[[ 38 -24 -39]
 [ 12  -6 -12]
 [ 18 -11 -17]
 [ 48 -30 -50]]
:
[[ -6 -12]
 [-11 -17]]

[[  1  -4 -10  13]
 [ 10  15  -1 -18]
 [ 43  13  -3  -7]
 [ -4   2  -2  27]]
:
[[15 -1]
 [13 -3]]

[[  8   6 -15]
 [-31  12  -4]
 [  4  39 -22]
 [ 21 -17  15]
 [-32   8  24]]
:
[[ 12  -4]
 [ 39 -22]]

[[-14   2 -39]
 [ 29  30 -15]
 [ -1 -14   1]
 [  8 -46   1]]
:
[[ 30 -15]
 [-14   1]]

[[  2 -51  -6  -8]
 [ 17 -51   4 -20]
 [  1 -51  26  18]
 [  8 -51  31  11]
 [  4 -51  29  15]]
:
[[-51   4]
 [-51  26]]

[[-16 -28  -7]
 [-21  12 -20]
 [ -3 -40 -46]
 [ 36 -10  19]
 [-32 -31  31]]
:
[[ 12 -20]
 [-40 -46]]
---
[[  1 -23 -16  10]
 [  8  10 -53  10]
 [  5   1  13 -32]
 [  4  13 -29   1]
 [ -9  13  -1  -6]]
:
[ 10 -53   1   4]

[[-13 -52  25]
 [ 51  35  37]]
:
[25 35]

[[-34  35]
 [ 49 -52]
 [  6 -25]
 [ 11  21]
 [  3 -34]]
:
[35 49]

[[-17 -52]
 [-35   3]
 [-41  23]
 [  1 -25]]
:
[-52 -35]

[[-41  54   1  -3   3]
 [ -1  -2   4   1 -12]]
:
[3 1]

[[-49  52  21]
 [ -3 -15  45]
 [ 39   3 -31]]
:
[ 21 -15  39]

[[-16  -1 -10]
 [ 40  -5 -23]
 [  2  26 -30]
 [  6   2   1]
 [  0   9 -19]]
:
[-10  -5   2]

[[ 13 -53]
 [  8 -16]]
:
[-53   8]

[[ 44   4 -15 -22  -9]
 [-18   9 -48 -50  24]
 [ 17 -22   1  -5  -9]
 [-29  50  22  33 -28]
 [  5  27  -1 -25  23]]
:
[ -9 -50   1  50   5]
---
[[ -7   0  -5  13  -7   4  10  10 -11   6   6 -17 -16]
 [  3  18  25 -13   5   8 -10 -11  12 -20  -5  -4  -4]
 [-43  52   1  31   9  -4   5  -5  29  -2 -10  -9  -3]
 [-29  -7   2  31 -10  -1  12   0 -20   0  -1  18  17]
 [ 33 -22  11 -35  -4   4 -11  13 -13   2  26   9   5]
 [  1  11  23 -26 -18  10  -2  18 -31   4  25  11  12]
 [-23  -1  -3 -10   8  -5  -4  -3  13   7  -5  35  34]]
:
[[ 33 -22  11 -35  -4   4 -11  13 -13   2  26   9   5]
 [  3  18  25 -13   5   8 -10 -11  12 -20  -5  -4  -4]
 [  1  11  23 -26 -18  10  -2  18 -31   4  25  11  12]
 [ -7   0  -5  13  -7   4  10  10 -11   6   6 -17 -16]
 [-23  -1  -3 -10   8  -5  -4  -3  13   7  -5  35  34]
 [-29  -7   2  31 -10  -1  12   0 -20   0  -1  18  17]
 [-43  52   1  31   9  -4   5  -5  29  -2 -10  -9  -3]]

[[ 18 -26  -7  -5  23   5  14  36 -11 -24 -38]
 [-20 -21 -10 -24  28  13 -13  -4  -4   8   8]
 [-12  11 -15 -11 -38 -15 -39 -25  22  -3  34]
 [-19   6 -20   9  20  -3  27  -2   9  -7 -38]]
:
[[ 18 -26  -7  -5  23   5  14  36 -11 -24 -38]
 [-12  11 -15 -11 -38 -15 -39 -25  22  -3  34]
 [-19   6 -20   9  20  -3  27  -2   9  -7 -38]
 [-20 -21 -10 -24  28  13 -13  -4  -4   8   8]]

[[ -9  -3  -1  42   7   5   7   1  -1   2  21   0   1 -18 -13]
 [-24  16 -27   1  -4  25  17  -7   4 -14  26   0 -17  25  24]
 [-13  -5  20   9  28 -15  -2   9  -7   1  -6 -12  11   2   1]
 [  0  11 -42   4   6   6  -4  -2   9   9 -10  17   6  48  48]
 [ 17  -8  43 -40  -5 -19  16   5  -3  13  18  10  16 -27 -31]]
:
[[ 17  -8  43 -40  -5 -19  16   5  -3  13  18  10  16 -27 -31]
 [  0  11 -42   4   6   6  -4  -2   9   9 -10  17   6  48  48]
 [ -9  -3  -1  42   7   5   7   1  -1   2  21   0   1 -18 -13]
 [-13  -5  20   9  28 -15  -2   9  -7   1  -6 -12  11   2   1]
 [-24  16 -27   1  -4  25  17  -7   4 -14  26   0 -17  25  24]]

[[  0   1   3   9  -2   3  -8  29  -7  19  18 -23   7   2  12]
 [ 37  -3  20 -39   2   0  17 -30  -5  -1 -13 -30   6  -4  -9]
 [ -3 -28  -7 -12  -8  40   8   6   8  10  -8 -32 -10  -8   0]
 [ -1 -25  -4  -8 -11  38   4   4  13  14 -14 -39  -4 -17  -3]
 [ 16   0  18   4  -6  -6 -21  40  -7   0  -5  22   1   9  12]]
:
[[ 37  -3  20 -39   2   0  17 -30  -5  -1 -13 -30   6  -4  -9]
 [ 16   0  18   4  -6  -6 -21  40  -7   0  -5  22   1   9  12]
 [  0   1   3   9  -2   3  -8  29  -7  19  18 -23   7   2  12]
 [ -1 -25  -4  -8 -11  38   4   4  13  14 -14 -39  -4 -17  -3]
 [ -3 -28  -7 -12  -8  40   8   6   8  10  -8 -32 -10  -8   0]]

[[-29  35  15   5 -11  -4   1]
 [ 20  12   8 -11 -14   0  -3]
 [ 15 -11   7 -26 -13   5  -5]
 [ 17 -15 -12 -19  11 -13 -11]
 [ 13  47 -14  -5   1  -7  -6]]
:
[[ 20  12   8 -11 -14   0  -3]
 [ 17 -15 -12 -19  11 -13 -11]
 [ 15 -11   7 -26 -13   5  -5]
 [ 13  47 -14  -5   1  -7  -6]
 [-29  35  15   5 -11  -4   1]]

[[ 48   2  18 -12   2   2  -7  10  -7   5]
 [  2  53  13  11  -7  -6  10  -2  -7   2]
 [ 12  13  34   9  -3 -12  11  -7  10  -9]
 [-13  -2  10  29  -6 -15  -6   0  -8  -4]]
:
[[ 48   2  18 -12   2   2  -7  10  -7   5]
 [ 12  13  34   9  -3 -12  11  -7  10  -9]
 [  2  53  13  11  -7  -6  10  -2  -7   2]
 [-13  -2  10  29  -6 -15  -6   0  -8  -4]]

[[ -5   4  20  22  -3  -2  11  13  17 -14  40   4  37   1 -14]
 [ 31  29 -11  32  -9  -9 -31  35  21  36 -44  23 -30  -5   9]]
:
[[ 31  29 -11  32  -9  -9 -31  35  21  36 -44  23 -30  -5   9]
 [ -5   4  20  22  -3  -2  11  13  17 -14  40   4  37   1 -14]]

[[ 17  22  -4  23  -8   3]
 [  4 -14 -28   8   0 -13]
 [-48 -16  15 -36   7   1]
 [ 18  -7 -15  18   2  -8]]
:
[[ 18  -7 -15  18   2  -8]
 [ 17  22  -4  23  -8   3]
 [  4 -14 -28   8   0 -13]
 [-48 -16  15 -36   7   1]]
